In the data rows, 50 means zero.
Here are some points, each followed by its number:
array([34, 49, 59, 62, 43, 45, 41, 38, 52, 52, 47, 43, 17, 65, 89, 18, 59,
       48, 35, 42, 58, 22, 36, 38]) 0
array([41, 46, 65, 62, 48, 50, 43, 42, 53, 50, 48, 43, 25, 49, 91, 22, 53,
       47, 41, 41, 44, 21, 25, 24]) 1
array([37, 52, 51, 59, 58, 53, 48, 46, 65, 49, 50, 38, 51, 62, 54, 50, 65,
       51, 57, 54, 71, 62, 66, 58]) 2
array([52, 53, 45, 52, 66, 56, 53, 55, 60, 48, 48, 39, 63, 46, 54, 63, 56,
       33, 51, 52, 85, 56, 51, 36]) 3
array([45, 50, 63, 57, 61, 57, 47, 51, 61, 43, 53, 45, 34, 55, 81, 30, 59,
       47, 51, 49, 78, 35, 38, 30]) 4
array([43, 56, 58, 59, 62, 52, 49, 45, 61, 52, 53, 45, 31, 60, 78, 28, 61,
       49, 48, 51, 75, 39, 45, 43]) 5
array([50, 58, 49, 51, 62, 54, 54, 56, 58, 53, 52, 43, 55, 40, 54, 55, 48,
       33, 46, 44, 90, 50, 41, 29]) 6
array([45, 58, 63, 61, 52, 50, 50, 43, 59, 48, 55, 49, 27, 55, 83, 11, 61,
       47, 48, 51, 47, 26, 33, 34]) 7
array([39, 43, 70, 62, 46, 50, 41, 39, 51, 49, 46, 45, 18, 48, 96, 12, 50,
       47, 37, 39, 36, 14, 19, 20]) 8
array([53, 44, 56, 47, 55, 59, 50, 53, 60, 50, 46, 60, 59, 48, 29, 40, 43,
       78, 56, 43, 10, 59, 58, 78]) 9
array([42, 56, 64, 61, 51, 50, 48, 39, 57, 49, 52, 49, 26, 55, 85, 11, 60,
       50, 46, 50, 43, 26, 32, 35]) 10
array([36, 42, 71, 60, 46, 52, 41, 35, 49, 47, 45, 49, 19, 56, 94, 10, 54,
       58, 40, 43, 36, 15, 26, 28]) 11
array([32, 45, 62, 63, 43, 52, 37, 31, 39, 52, 37, 48, 23, 65, 89, 1, 64,
       48, 38, 53, 45, 28, 44, 43]) 12
array([24, 34, 71, 62, 40, 44, 32, 22, 42, 40, 37, 38, 16, 62, 91, 7, 55,
       54, 42, 46, 46, 21, 35, 31]) 13
array([27, 46, 65, 62, 42, 43, 36, 24, 43, 54, 42, 46, 18, 67, 89, 5, 60,
       58, 40, 52, 41, 28, 41, 48]) 14
array([31, 40, 65, 69, 43, 41, 40, 24, 34, 47, 39, 46, 15, 72, 81, 6, 60,
       59, 34, 59, 46, 24, 43, 47]) 15
array([54, 54, 40, 42, 53, 46, 50, 57, 54, 39, 50, 40, 76, 43, 51, 56, 55,
       46, 58, 52, 45, 57, 44, 42]) 16
array([40, 54, 59, 60, 57, 50, 46, 43, 59, 52, 51, 45, 26, 63, 80, 26, 61,
       49, 45, 49, 73, 36, 44, 43]) 17
array([35, 45, 71, 63, 47, 51, 40, 36, 49, 44, 47, 46, 11, 41, 97, 8, 44,
       36, 26, 30, 46, 6, 15, 7]) 18
array([46, 56, 64, 58, 46, 51, 49, 46, 53, 49, 53, 53, 21, 46, 89, 10, 49,
       35, 36, 42, 51, 17, 20, 16]) 19
array([50, 45, 59, 52, 28, 47, 41, 45, 28, 57, 41, 60, 42, 42, 29, 80, 36,
       36, 43, 39, 43, 64, 64, 49]) 20
array([35, 47, 62, 63, 41, 47, 41, 39, 52, 53, 46, 45, 14, 69, 85, 17, 61,
       48, 38, 43, 67, 25, 40, 38]) 21
array([59, 58, 55, 49, 49, 55, 54, 58, 54, 48, 57, 59, 27, 64, 51, 22, 57,
       38, 49, 49, 87, 45, 55, 40]) 22
array([59, 48, 15, 28, 62, 47, 53, 64, 41, 29, 45, 33, 81, 45, 60, 43, 59,
       60, 58, 59, 39, 46, 44, 48]) 23
array([62, 53, 53, 50, 49, 58, 51, 64, 52, 53, 54, 58, 47, 64, 32, 56, 53,
       61, 58, 52, 50, 69, 77, 69]) 24
array([64, 49, 44, 36, 50, 60, 52, 69, 50, 42, 53, 59, 56, 60, 37, 58, 56,
       70, 63, 54, 43, 66, 70, 71]) 25
Which three points above are nearest to each new point by angle? Their numbers follow each, nearest first.
array([36, 46, 58, 60, 47, 53, 40, 37, 44, 51, 39, 46, 32, 60, 81, 15, 62,
       44, 40, 52, 54, 34, 45, 41]) -> 12 14 0
array([51, 49, 59, 51, 22, 46, 41, 45, 27, 59, 47, 68, 41, 51, 20, 96, 40,
       58, 47, 43, 42, 65, 70, 72]) -> 20 24 25
array([50, 41, 57, 51, 23, 46, 39, 44, 22, 59, 38, 62, 47, 40, 14, 99, 33,
       37, 44, 38, 40, 76, 75, 57]) -> 20 24 25
array([62, 47, 49, 47, 61, 59, 60, 51, 57, 55, 47, 61, 78, 35, 13, 47, 37,
       77, 52, 47, 1, 63, 60, 85]) -> 9 25 24
array([51, 58, 58, 53, 48, 51, 51, 52, 54, 47, 54, 53, 36, 45, 79, 21, 50,
       37, 42, 45, 51, 28, 26, 21]) -> 19 18 1
array([58, 45, 45, 44, 61, 64, 54, 54, 59, 56, 41, 58, 85, 34, 19, 48, 44,
       72, 54, 44, 0, 68, 59, 86]) -> 9 25 24
array([30, 36, 65, 60, 43, 46, 36, 29, 47, 43, 39, 41, 29, 59, 79, 18, 54,
       55, 47, 46, 40, 31, 40, 39]) -> 13 14 11
array([59, 44, 54, 42, 57, 61, 51, 58, 62, 51, 46, 63, 82, 39, 21, 58, 41,
       71, 62, 44, 7, 68, 56, 72]) -> 9 25 24
array([60, 56, 53, 47, 50, 54, 54, 60, 54, 47, 57, 56, 33, 59, 51, 31, 54,
       36, 49, 47, 89, 46, 52, 36]) -> 22 4 6
array([59, 44, 54, 42, 57, 62, 52, 58, 61, 51, 46, 63, 80, 40, 20, 55, 40,
       71, 61, 43, 6, 69, 58, 74]) -> 9 25 24
array([54, 53, 41, 51, 51, 48, 57, 64, 58, 53, 56, 40, 49, 37, 60, 57, 47,
       22, 42, 38, 96, 42, 34, 22]) -> 6 3 4
array([58, 48, 53, 45, 55, 61, 53, 56, 58, 50, 49, 63, 64, 46, 24, 47, 42,
       71, 58, 43, 15, 65, 63, 78]) -> 9 25 24
array([58, 47, 8, 24, 66, 44, 53, 64, 40, 23, 44, 26, 91, 42, 65, 44, 60,
       67, 61, 61, 27, 41, 36, 48]) -> 23 16 25
array([54, 42, 62, 60, 31, 43, 53, 44, 30, 59, 43, 63, 48, 40, 11, 99, 33,
       32, 41, 38, 65, 70, 66, 49]) -> 20 24 3
array([62, 46, 46, 47, 54, 56, 57, 54, 51, 49, 46, 60, 67, 45, 16, 44, 43,
       74, 54, 49, 12, 65, 64, 84]) -> 9 25 24
